(in the rows, 128 means zero)
Named turns come first, each shown by rows before and after it. Which turns, in which order, take the first row of each pair that follows to the second? Write the first one first, as in the answered first pair.
gok (before -> after):
[ 88 132 117 171  99 131 143 159 172  99 111]  ->  [116  97  76 147  80  87 126 121 159 134 124]
[ 92 124 139 121 148  96 101 111 121 154 126]  ->  [107 132 138 114 151 123 107  94 101 162 117]
[134 171 143 102 143 160 139 120 131 130 135]  ->  [110 164 147 113 143 123 134 145 159 116 144]
met (before -> after):
[ 91 145 175 144 180 126 104 114 120 130  95]  ->  [ 89 150 169 132 184 112 101 112 127 139 107]
[151 116 105 112 136 119 112  65  92 184 127]  ->  [143 152 100  91 131  89 124  89 146 181 162]
[134 114 120 140 119 141 139 152 138  96 119]  ->  [136  96 122 142 124 143 128 133 112 108 109]
Ger (before -> after):
[113 144 135 128 117 130 127 138 150 120 145]  ->  [110 109 135 143 119 115 111 127 127 126 131]
[141 141 102  93 128 103 144 134 168 140 151]  ->  [ 88 127 156 137 163 109 128 153 156 123 122]
[ 88 104 139 123 123  84  80  97  95 152 114]  ->  [126 176 106  74  96 102 119 105 144 154 156]
des (before -> after):
[ 98 172 106  97 139  88 131  92 142 137 142]  ->  [105 151 105  99 143  90 122  78 120 147 132]
[141 134 123 122 109 138 136 132 130 135 120]  ->  [124 145 137 123 121 131 133 140 141 130 126]
[144  77 103 132 125  79  94  98 105 159 116]  ->  [185 119  73 114  87 104 134 130 148 130 144]
[171 143 105 115  98 174 162 143 125 116 115]  ->  [101 172 155 127 136 145 148 172 162 109 118]
tive (before -> after):
[144 108  92 107 112  85 136 126 136 149 156]  ->  [ 83 151 164 121 171 119 129 125 128 153 129]
[131 149 118 112  95 157 142 172 143  99 141]  ->  [115 152 135 121 108 169 141 173 137  97 131]
[129 102 124 151 140 137 108 113 109 139 121]  ->  [139 121 104 125 131 109 116 112 139 151 149]
[136 133 132 144 130 148 121 123 115 123 141]  ->  [143 134 118 136 120 137 124 125 126 126 153]
Then:
(two turns a pair)
[103 130 140 115 159 106  95 114 125 159 143]  ->  [117 109 126 117 148 107  94 103 110 158 136] | met then des
[ 90 133 177 154 154 136 119 133 116 117 108]  ->  [125 100 130 123 137 102 103  87  95 160 120] | gok then gok
[109 158 143 142 132 155 148 152 138 117 119]  ->  [107 117 116 136 118  82 126 144 145 131 134] | gok then Ger
[133 109 123 125 134 141 113 100  84 142 101]  ->  [137 167 131 105 134 168 135 112 113 135 118] | tive then gok
[115 142 149 122 140 128 118 126 137 131 122]  ->  [127 109 138 134 129 123 109 124 119 127 113] | gok then tive
[ 91 140 142 127 154  75 113 134 155 144 139]  ->  [138 131 139 135 153 163 123  96  84 153 100] | des then gok
[122 154 137 132 129 122 137 133 157 131 141]  ->  [143 124 125 151 114 144 140 141 135 111 127] | met then tive
[ 80 160 158 119 149 133 129 145 117 116 143]  ->  [149 130 101 115  96 150 148 148 109  97 151] | tive then Ger
[124 172 155 111 145 176 144 109 122 135 120]  ->  [121  86 138 167 116 137 127 146 115  85 103] | gok then tive
[139 156 115 111 144 126 112 102 110 152 118]  ->  [128 143 125 123 153 124 105 105 104 151 109] | Ger then Ger
[119 153 137 131 129 124 136 127 146 114 142]  ->  [108 138 141 134 134 109 122 124 140 122 139] | gok then Ger
[135  81 112 166 118  71 104 112 134 159 135]  ->  [161 127 107 127 127 114 117  76 120 193 139] | gok then met
[135 100 123 160 103 123 125 126 119 111 122]  ->  [127 140 129 148 109 124 143 146 153 104 142] | tive then met
[ 76 125 115 127 161 162 124 109 119 153 122]  ->  [114 129  78 109 133 167 139 103 127 156 139] | des then tive
[171 138 108 117 103 164 152 141 133 122 141]  ->  [145 154 141 123 130 191 149 134 121 128 125] | tive then met
[116 168 116 135 146 168 161 137 151 138 162]  ->  [121 119 111 144 154 165 130  94  90 167 134] | des then des
[120 138 132 121 161 160 120 112  97 134 111]  ->  [125 162 114  92 155 135 127 110 128 146 139] | tive then tive
[ 93 174 155 131 133 126 107 151 147 111 130]  ->  [141 109 102 117 104  96  87 108 102 142 129] | des then tive
[157 193 112 109 104 173 173 157 159 125 139]  ->  [156  89  69 134  76  74 129 155 143 127 145] | Ger then tive
[102 139  93 147 127 107 109 128 150 145 131]  ->  [ 97 138 109 164 133 133 114 143 143 125 116] | met then tive
[138 164 120 110 136 122 138 126 156 151 139]  ->  [139 141 137 150 134 165 143 148 127 116 106] | met then tive
[132 132 135 151 115 144 149 161 153  90 121]  ->  [135  87 134 161 127 139 120 123 103 115  97] | des then des
[145  99 117 129 132 142 108 101  88 140 117]  ->  [141 158 109  99 122 117 130 129 158 135 162] | tive then met
[113 117 143 139 161 141 111 124 111 148 104]  ->  [147 109  95 117 121 102 122 130 141 148 138] | tive then met
[134 119  84 106 108 112 122 137 136 127 127]  ->  [ 91 119 128 131 146 123 106 137 112 126 100] | Ger then des
[138 122 143 120 124 151 126 126  74 142  96]  ->  [105 122 164 130 139 129 117 138  85 132  95] | gok then met
[112 165 176 132 161 171 148 134 139 123 114]  ->  [173  77 107 133 114 137 129 101  97 136 111] | tive then met
[171 119  95 129  93 132 140 139 131 121 113]  ->  [114 151 147 144 127 132 136 170 156 104 107] | gok then des
[154 122 105 123  85 104 143 161 165 120 160]  ->  [109  74 150 169 128 108 100 146 108 126 109] | Ger then des
[106 168 139 112 136 149 141 140 156  95 126]  ->  [ 87 114 132 122 137  83 110 134 152 105 127] | gok then Ger
[128 111 124  93 134 120 133 104 109 157 121]  ->  [106 149 146  96 142 122 149 137 147 135 133] | Ger then gok
[106 113  99 130 114  63 122 155 152 107 144]  ->  [100  83 117 157 123  78 114 155 124  97 119] | met then des
[106 100 124 137 134  64 103 142 133 137 128]  ->  [ 87 139 147 136 141  83 119 165 155 121 133] | Ger then Ger
[120 113 121 140 132  72 108 176 155 117 159]  ->  [149  95  99 141 109  90 112 174 141 109 153] | met then Ger
[100 134 129 124 164 108 101  86 104 167 121]  ->  [149  94  90 138 120 124 109  92  83 142 116] | gok then tive
[115 131 114 100 133  80 110  91 136 174 149]  ->  [147 158 100  87 115 114 135  96 145 166 155] | met then gok
[143 132 112 123 107  96 130 152 153 109 143]  ->  [132 125 120 117 120  76 116 139 145 127 142] | des then Ger
[138  93 138 151 146 124 114 113  98 143 118]  ->  [153 127 111 117 127  97 132 122 147 150 157] | tive then des
[177 126  88 134 109 157 114 137 119 132 117]  ->  [157 149 119 146 126 182 119 156 127 116 109] | met then gok
[122 109 117 129 119  82 128 132 157 127 142]  ->  [120 140 124 119 121 102 136 140 171 126 147] | des then Ger
[113 149 138 128 116 146 137 135 126 126 140]  ->  [104 132 140 136 111 121 130 143 130 119 142] | met then gok
[111 153 155 146 138 165 145 159 147  98 121]  ->  [148 105 128 146 126 177 128 117  91 121 101] | des then des
[124 136 120 136 112 123 143 164 157 100 135]  ->  [118  88 123 151 121 109 115 139 117 113 116] | Ger then met
[117  94  91 128 132 113 130 121 127 106 124]  ->  [ 97 138 118 123 151 148 146 137 139  97 119] | Ger then tive
[ 92 133 137 162 152 145 115 137 145 155  87]  ->  [118 173 116 134 135 153 141 137 171 158 110] | Ger then Ger
[102 140 167 115 169 150 125 133 139 130 137]  ->  [104 118 169 133 167 154 120 136 122 124 123] | des then gok
[117 150 160 151 105 133 137 182 132  92 141]  ->  [152 105 120 151  73 109 132 167 116 101 143] | Ger then des
[122 130 144 134 130 140 143 143 122 126 124]  ->  [130 122 132 135 121 134 143 147 125 118 130] | tive then Ger
[129 144 135 122 141 135 126 108 119 149 129]  ->  [141 127 121 118 129 120 123 106 118 150 134] | tive then met
[102 130 167 149 145 109 121 145 144 120 122]  ->  [124 129 133 129 122  83 125 146 164 126 148] | tive then tive
[ 74 123 162 157 108  83  99 141 140 111 124]  ->  [122 192 131  94  95 110 133 117 163 141 156] | gok then Ger
[127 152 124 107 131 106 113  99 131 165 125]  ->  [127 178 140 112 134 143 127 113 136 148 119] | gok then met
[140 121 141 155 133 180 124 147 109 114 114]  ->  [167 127 102 130 101 144 134 153 141 113 149] | des then tive
[133  93 113 134 112 145 125 112 137 114 150]  ->  [ 96 115 147 141 137 144 123 122 147 113 148] | Ger then des
[115  96 168 160 170 159 121 128  99 101 108]  ->  [156 154 119 105 126 135 159 150 176  99 172] | Ger then des
[138 141 143 119 148 138 176 136 151 109 111]  ->  [152 112 113 102 138  95 158 110 146 134 126] | gok then gok
[119 112 123 127 135 116 110 103 113 148 136]  ->  [121 150 120 119 122 119 132 133 157 128 157] | des then des
[155 145 126 119 140  92 139 163 152 143 139]  ->  [133 132 164 144 168 120 127 151 110 142 104] | tive then met
[175 108  79 151  69 156 153 145 114 118 131]  ->  [105 134 139 180 103 149 152 192 148  86 126] | des then tive
[138  71 106 144 106 114 129 149 118 103 117]  ->  [102 144 125  96 139  81 128 135 160 145 153] | met then tive
[115 114 138 145 149 158 102 108  78 132  92]  ->  [129 175 115  88 142 133 121  98 127 163 138] | met then Ger
[205 159  99  92  96 140 161 120 151 160 146]  ->  [202 108 119 143 103 186 150 121  93 134  98] | tive then tive
[106 123 141 100 150 116 105  74  91 195 151]  ->  [ 88 167 171 104 164 151 122 100 113 175 150] | gok then met
[130 146 125 115 120 127 142 132 149 124 138]  ->  [127 125 144 138 134 155 132 125 116 123 112] | tive then des
[148 139 109  97 122 132 130 117 140 146 144]  ->  [142 135 132 126 128 174 135 128 119 124 116] | gok then tive
[182 109 123 167  85 155 124 134  99 107 115]  ->  [102 130 179 183 129 121 105 156 128 105 114] | des then des
[133 155 108  93 131 132 132 121 156 142 149]  ->  [121 125 118 103 150 123 109 101 120 163 130] | des then des
[151 153 130 134 153 150 155 129 142 125 128]  ->  [143 128 130 155 146 128 155 150 150 102 125] | tive then gok
[132 138 139 126 143 162 134 114 120 122 109]  ->  [135 157 127 107 136 142 140 115 146 131 130] | tive then tive
[141 153 124 144 125 137 159 117 120 157 147]  ->  [124 147 126 153 124 104 154 134 141 145 153] | gok then gok
[140 146 164 108 115 208 154 105  95 147 107]  ->  [ 87  83 190 152 132 146 113 121  87 133  89] | gok then des
[ 94 169 141 110 147  75 147 136 208 119 157]  ->  [ 73  90 178 175 175 104 108 122 118 112  87] | met then des
[114  99 131 129 137 151 102 123 117 121  86]  ->  [113 143 138 119 137 172 123 138 145 111  99] | Ger then Ger
[126 126 135 136 147 143 124 119  89 142  99]  ->  [154 143 104 106 124 133 138 113 111 152 126] | met then des
[124 131 104 127 130 129 128 164 150 141 140]  ->  [114 113 109 136 137 114 116 156 138 149 134] | tive then gok
[139  89 100 164 102 134 133 159 132  95 101]  ->  [113 163 111 108 127  98 138 146 188 136 147] | gok then tive
[119  97 136 159 162 140 116 134  92 133  95]  ->  [173 139  81 106 123 135 148 125 128 148 141] | Ger then met
[157 112 111 119 113 144 140 136 127 108 138]  ->  [108 132 156 117 160 126 121 125 129 132 133] | tive then des
[134  92 125 101 136 141 133 136 156 118 139]  ->  [123  97 134  97 145 132 125 130 156 131 142] | tive then gok
[194 102  86 113  85 121 138 105 148 114 107]  ->  [110 135 169 157 139 145 134 152 168  76  79] | des then tive
[ 52 159 187 120 192 102 107 139 166 139 135]  ->  [146  94  94  80 143  83  95  64 106 191 145] | des then tive
[111  56 145 152 130  71 107 137 135 114 115]  ->  [ 94  90 152 131 142  56 112 141 165 129 133] | met then tive
[115 109 103 170 127 127 108 134 123 139  87]  ->  [153 141  76 139 105 145 134 134 145 138 111] | Ger then met
[114 109 120 129 131  92 117 139 145 121 144]  ->  [124 123 119 137 123 119 133 159 150  99 140] | Ger then met
[105 124 127 113 145  72 113 123 149 142 138]  ->  [129 130 131 109 154 131 120  86 100 163 114] | gok then tive
[ 98 144 134 121 148  89 108 123 126 153 132]  ->  [126 144 111 104 131  91 118 114 128 162 143] | met then gok
[135  61 117 170 112  98 118 144  89 106 116]  ->  [156 170 100 102 102 112 162 150 161 122 172] | met then Ger
